A single turn carries every row of the set below to another of its rows. Some are shown first; where does it send the rows asked next?
zus: [ 12.8   1.1   4.9 -14.5 -15.9  -2.3   3.9  -5.4   5.6 -23.8   0.2   8.0
 -11.3  -1.0  -5.6   2.2  -4.6   2.6   3.0   4.9   0.8 -10.5  -8.5   0.5
   0.2   1.1  -6.6 -10.6  -1.2  -0.5   2.9  -9.5 -11.3   0.7 -10.6  -2.8
   1.7  -0.1   0.4  13.6   1.0  12.6  -8.3  21.2  -0.6  -1.1]
dalad: [ -5.3 -16.1   8.0  18.5   3.0   4.9   0.6  -8.3 -11.2 -12.8   3.4 -18.9
  -6.6   6.8  -5.2   2.8   8.0  -5.9  12.7   1.5  -0.6  16.6   5.7  -3.2
   3.0 -10.9  -0.4  -0.7  -7.7   4.5  12.0  -3.0   2.2  -2.1   3.3  -7.4
   1.4  -0.9   1.2  24.8  -1.3   4.5  -4.9   9.7  -0.5   6.4]
tis: [ -6.0  -2.1  14.5  -9.6  -3.2  -0.8   3.4 -22.0  -6.2  -0.4  -9.0  11.3
  15.0  11.7 -11.2   3.7  -1.9 -10.6   3.3   2.0  -5.0  -8.5  10.5  -2.9
   6.1   2.7   5.5   7.7  -0.7   1.9  -7.7 -12.3  -7.1   2.0   0.3  -5.1
   2.4  -7.8  -2.7   3.6   4.0  -3.8   5.7 -16.6   1.6   2.6]
Lazav: [  0.0  -2.4  -2.1  -5.7   6.5  -4.7  -7.2 -22.8 -12.2  -1.8   3.9 -23.9
 -11.9  -6.9  -4.6  -4.1  -2.4   9.5   2.7   2.6   1.6  12.4  -8.0  -7.4
  -1.9  -3.6   2.9   5.3   0.6   0.9  -1.5  19.8  -3.4   6.3   2.6   6.1
  -9.6   4.8   1.1  -1.1   2.9  11.8   5.5 -22.6   7.2   1.5]
muram: [ -5.2   0.4  12.3  -8.3  -6.1 -11.3   0.6   6.0  14.0  -8.6  16.0   6.4
  -0.3  -3.6   0.2   1.0  -6.8   2.5  -9.7  -4.5  -6.5  -9.0   1.6  -9.9
  -6.8  -8.0   5.8  -4.3   2.0  -1.4 -19.9  -4.8   7.5  -1.5  -5.8  16.3
   4.9   7.3 -14.5  14.6   0.5  -6.2   2.8  20.2   0.6  18.4]
dil: [-17.6   8.9  -0.9   6.4  -5.7  -1.2  -9.3   7.0  13.4  16.1   0.3 -20.3
  -3.7  -8.0  -2.8  -9.7  -6.4   9.4   2.4   6.8  -1.3   1.4   3.5  -0.7
  -3.4   3.4   4.1   6.8  11.0  -2.5   2.1 -19.0  -9.2   6.9 -13.4  -1.8
  -5.3   7.9   1.4   6.2   0.4   8.4   3.1  29.1   4.6  -8.9]
vofe: [ -4.5  -2.3  -4.2  30.6  -1.8   0.1   0.3   3.4   6.0   0.7   0.6  13.4
   6.4   4.1  -0.3   6.5   5.6  -1.7   7.6  -8.9   3.4  -0.5 -16.0  -1.8
   6.1  -4.7  -3.7  -3.8   0.5  -0.6  10.6   1.0  11.3  -2.5  -1.9  -5.0
  -3.7   0.3  -9.4 -12.0   5.7  25.3  -3.0   5.4  -9.8   3.7]
ruvo: [ -7.7  -0.9  -5.0  15.8   4.1   2.1   7.2  -9.2  -3.5 -18.8   3.8 -20.6
  -6.5   4.7  -1.6  -0.7  -0.4  -3.4   1.5   0.2   1.8  13.9   4.3  -5.1
  -0.7  -6.3   8.2   0.3   0.0   5.1  -2.5  -7.3  -1.2  -0.5   1.8   2.7
  -3.5  -1.8  -2.3  34.6  -1.4  17.3   0.0  16.4   7.0   4.8]
lovu: [-21.5  -0.6   9.4  10.8  -3.0  -3.6 -13.9   7.1  21.2  19.8   2.8 -22.1
   1.9  -3.7  -1.1  -3.0   0.8  10.7   8.0   7.4  -2.4   5.0   7.7  -2.5
   3.6   0.3   1.9  10.8   7.2   1.2   2.5 -14.8   1.0   7.0  -2.5  -1.9
   0.2  16.9  -3.2  -4.6   0.0  -4.9   3.4  22.3  -3.6   1.1]
borug: [ -7.1  14.8 -12.2  -0.3   9.3  -4.6   2.5  19.4  -5.5  -8.9  -3.1  -4.9
  -1.5  -0.4   7.6  -2.1  -5.2  11.3  -7.8   3.6   9.8  -7.0 -10.4   0.1
   8.3   5.6   9.6   5.2   9.8   9.5  -4.0 -12.9 -11.1  -1.5  -1.2  10.4
 -15.6  26.6  14.5  -4.1  -3.3  -4.6  -1.1  -9.7   8.6  -1.9]
siriz: [  6.6   4.9 -12.1 -12.2 -19.5  -3.9 -15.5  16.1  20.1  -7.0   1.4   2.3
  -2.6  -0.6  -2.9  -1.5   2.1  -2.4   1.3   5.1   7.5   9.4  -8.6   6.1
   9.1  13.9  -2.8  -3.6   0.5  -4.3   1.5   2.1  -6.1  -0.1   9.0  -5.4
  -3.4   4.2  -3.1  11.9   1.4 -14.6  -4.6  -7.6  -6.6 -16.0]
zit: [ 11.3  -4.9  -6.7 -13.1  12.3  -2.6  -4.1  13.0 -20.6   8.0   2.2   6.8
  -2.5   1.6   0.0  -3.0  -2.0   5.8   0.5   4.0   1.3   4.0  -2.3   1.2
   2.0  -4.6   2.1  -0.6   9.1   3.4   0.1  13.2   3.5 -13.4  -1.6  -2.8
   3.3  -7.4  -2.2 -25.3   1.2 -15.4  -0.3  12.4   0.5  -4.9]
kadu: [  4.7 -14.3  16.0 -12.9  -3.1  -4.6  -4.0   0.0  11.4  -1.6  11.0   6.4
   0.8   1.9 -13.5   6.5   9.2  -7.1   9.0  -3.2  -8.2   8.6  -5.9   5.6
   2.8   1.9 -13.3  -7.6  -4.8   0.2  -0.9  -3.2   3.4  -5.7   9.1  -8.6
  18.8   6.3 -15.0   1.6   3.0  -6.8  -3.7   4.6  -6.6   8.2]
sereb: [  4.1   0.8  12.1  -1.4 -12.9  -3.9  -5.1 -20.5  -2.8 -10.8  -5.7   5.1
  10.9  10.4   0.6   3.2  -3.7  -4.4   2.6   6.1  -0.1 -20.3   6.8  -8.0
   7.2  -4.1  13.5   6.1  -6.6  -3.4  -7.4  -9.5   0.1   0.8  -7.4   0.3
  -1.4  -3.1   8.1  15.4   0.5   0.1   1.3 -17.4  -9.2   0.3]
Mem: [ -8.6   3.9  -7.8  28.8  -1.5  -0.3   4.5   6.0   0.0   0.6   0.9  16.2
   4.8  -0.3   0.5   1.4  -2.0  -0.7  -0.2 -11.1   2.6  -5.6 -13.7  -4.8
  -1.1  -7.2   0.6  -4.6   5.3  -2.9   6.5  -1.6   7.1  -1.0 -11.4   1.4
  -9.4  -4.9  -9.1  -6.1   5.1  27.5  -0.6  14.0  -1.6   3.1]
betol: [ -2.1   3.8 -10.6 -19.3 -15.7  -6.1   4.4  24.1  12.1 -11.5  -1.8  10.0
  -7.7  -0.5  -0.4  -1.2  -7.0   3.2  -6.9   4.3   5.7   3.7  -3.9  -6.8
   2.4  13.9   9.0   6.4   6.8  11.7  -6.0 -15.2  -8.9   8.6  -7.9   9.4
 -11.7  -0.8  -1.1  -0.6   8.9 -13.2   2.0   7.5   4.9  -3.4]
fufus: [ -4.1  11.2  -8.7   1.6   9.3   0.5  -8.7  14.1  -8.8  -0.7  -3.8  -5.5
   1.9  -0.3  -0.7  -2.2   1.5   3.8   0.0   2.6   8.4   0.7 -11.6  12.0
  11.3   5.7  -5.1  -3.8   6.5  -1.2   7.3  -1.7 -14.5  -6.5   9.8  -5.0
  -9.1  25.1  12.0  -0.6  -7.6 -10.1  -6.3 -19.0   5.4 -11.5]
Beb: [ -4.2  -7.2   5.4  -4.0   7.4  -5.7  -7.5 -18.4 -16.7   1.2   6.4 -21.6
 -11.7  -7.3  -3.4  -3.5  -2.7  10.5   1.3   1.2  -0.3   9.6  -3.0 -12.4
  -4.3  -9.9   5.1   7.0  -0.2   1.2  -1.3  20.2   0.5   7.3  -1.6  10.2
 -10.4   5.0   1.4  -5.4   3.2   2.3   5.8 -20.6   7.2   8.6]
vota: [ -0.7   2.7   4.7  -6.9  -3.1  -6.3  -1.4 -12.8  -2.6   1.8   4.1   4.7
  14.8   7.7  -5.4  -1.1  -2.9 -12.4  -4.0  -3.6  -7.0  -8.4   3.2  -5.3
  -1.6   2.6  18.1   7.3  -2.8  -3.3 -21.1 -14.2   3.2  -3.6  -6.0   3.1
   5.5  -7.3  -2.1  18.8   5.1   4.0   9.6 -20.8  -2.3   0.0]
pudi: [ 14.0  11.4 -14.1  -5.9   3.5  -3.2 -11.8  -0.9  -5.0  -7.2  -3.7   0.9
  -0.9   2.2   8.4  -3.2  -7.6  13.4  -3.0  10.8  11.2  -6.8  -1.0   2.9
   9.4  -5.4   1.9  -5.9  11.3  -4.7  -2.0  24.0  -0.1 -11.6   8.4   0.3
  -4.1   0.1  -1.7 -11.0  -8.3  -8.0  -3.8  14.9  -3.2  -9.8]
bas: [-16.7 -13.3   7.7  15.2  10.3   0.4  10.7  -4.4  -4.8 -10.1   5.6 -17.6
  -2.6   7.8  -4.0   4.6   4.3  -4.0   4.1  -2.2  -3.2  18.6  10.9  -9.7
   0.5  -9.0   7.5   7.4  -0.8  14.0  -3.0  -9.2   5.9   1.2   5.6   4.9
   0.4   1.4  -8.0  17.9   2.7   2.1   3.3  14.4   6.6  18.2]
gal: [ 15.1   4.5 -18.9 -10.2  11.0 -10.2  -2.9  12.5   0.3  -4.0   6.7  -1.4
  -1.2   3.9  10.7  -0.7  -3.2  13.0  -4.3   6.8   6.3   1.0  -6.9  -4.1
   6.1   1.4  15.5   5.2   9.6  10.1 -17.2   8.6  13.0 -12.4   4.1   9.6
   2.8   2.2  -4.1 -18.9   2.5  -2.8   4.4   9.8  -5.8  -1.2]
mife: [-15.7   2.0  -0.7  31.6   1.6  -1.3   0.9   3.6   7.0   5.1   2.3  15.4
  10.6   1.9   0.2   4.5   0.2  -1.0  -0.2 -12.1   1.8  -2.8  -7.9  -5.1
   2.7  -9.4  -2.0  -3.3   5.8  -2.8   3.8   5.0  11.9  -1.1   0.0   2.2
  -6.8   0.5 -16.3 -10.4   3.3  16.7   0.8  11.0  -3.3   9.9]
fiv: [-12.7   2.6   0.8   2.6  14.1  -3.9  -6.2  26.9 -14.8   8.4   4.8  -3.1
   3.3  -2.3   2.7  -2.4   0.6   4.1  -5.4  -2.7   2.6  -1.0  -5.7   1.5
   4.0  -2.3   4.7   3.1   5.8   3.0  -0.5  -5.5  -3.2  -6.4  -0.1   6.4
  -8.7  25.8  10.1  -7.3  -4.2 -23.7  -1.0 -16.5   6.6   3.1]
Kir: [ -6.9  -3.2   2.5   8.6  -7.2  -0.9 -16.0   8.8  13.7  17.3   2.7 -23.7
  -4.7  -5.0  -3.7  -5.2   4.6   7.0  14.6   9.0  -2.0   7.2  -2.9   2.6
   2.3   4.7  -0.1   6.3   1.9  -1.7  11.1 -18.9  -2.9   3.0 -10.1 -11.8
   3.0  11.4   6.7   1.0   2.2   7.2  -1.3  17.4  -8.0 -11.9]
kemos: [ -3.5  -2.2  -0.8  -7.5   6.8  -6.1  -0.6 -20.5 -13.7  -4.7   2.9 -21.1
 -14.0  -6.3  -3.1  -3.6  -5.2  12.5  -0.1   2.8   1.7   9.4  -5.5 -12.8
  -3.3  -4.0   7.4   9.1   2.9   7.1  -4.1  14.2  -3.8   9.8  -2.9  12.1
 -13.1   3.8   2.1  -6.5   5.8  11.3   7.4 -16.9  10.1   7.2]
nok: [ -8.5  -6.8   7.9  -8.9 -16.3  -4.9 -13.3  25.9   6.7   3.3   5.1   9.5
  -1.0  -2.7  -0.6  -0.8  -2.4  -0.8  -3.3   0.7   1.7   1.9   5.3  -6.6
   2.1  -1.8   1.1   0.5   0.7  -3.4   2.6   3.8   0.5   3.6  -2.9   5.2
  -7.5   2.9  -3.4   1.0   1.6 -39.6  -2.3   0.4  -1.9   2.0]

nok goes to siriz
vota goes to tis
Where do these go?
lovu goes to Kir
dalad goes to ruvo
zus goes to muram
zit goes to pudi
borug goes to fiv
Lazav goes to kemos
Mem goes to mife

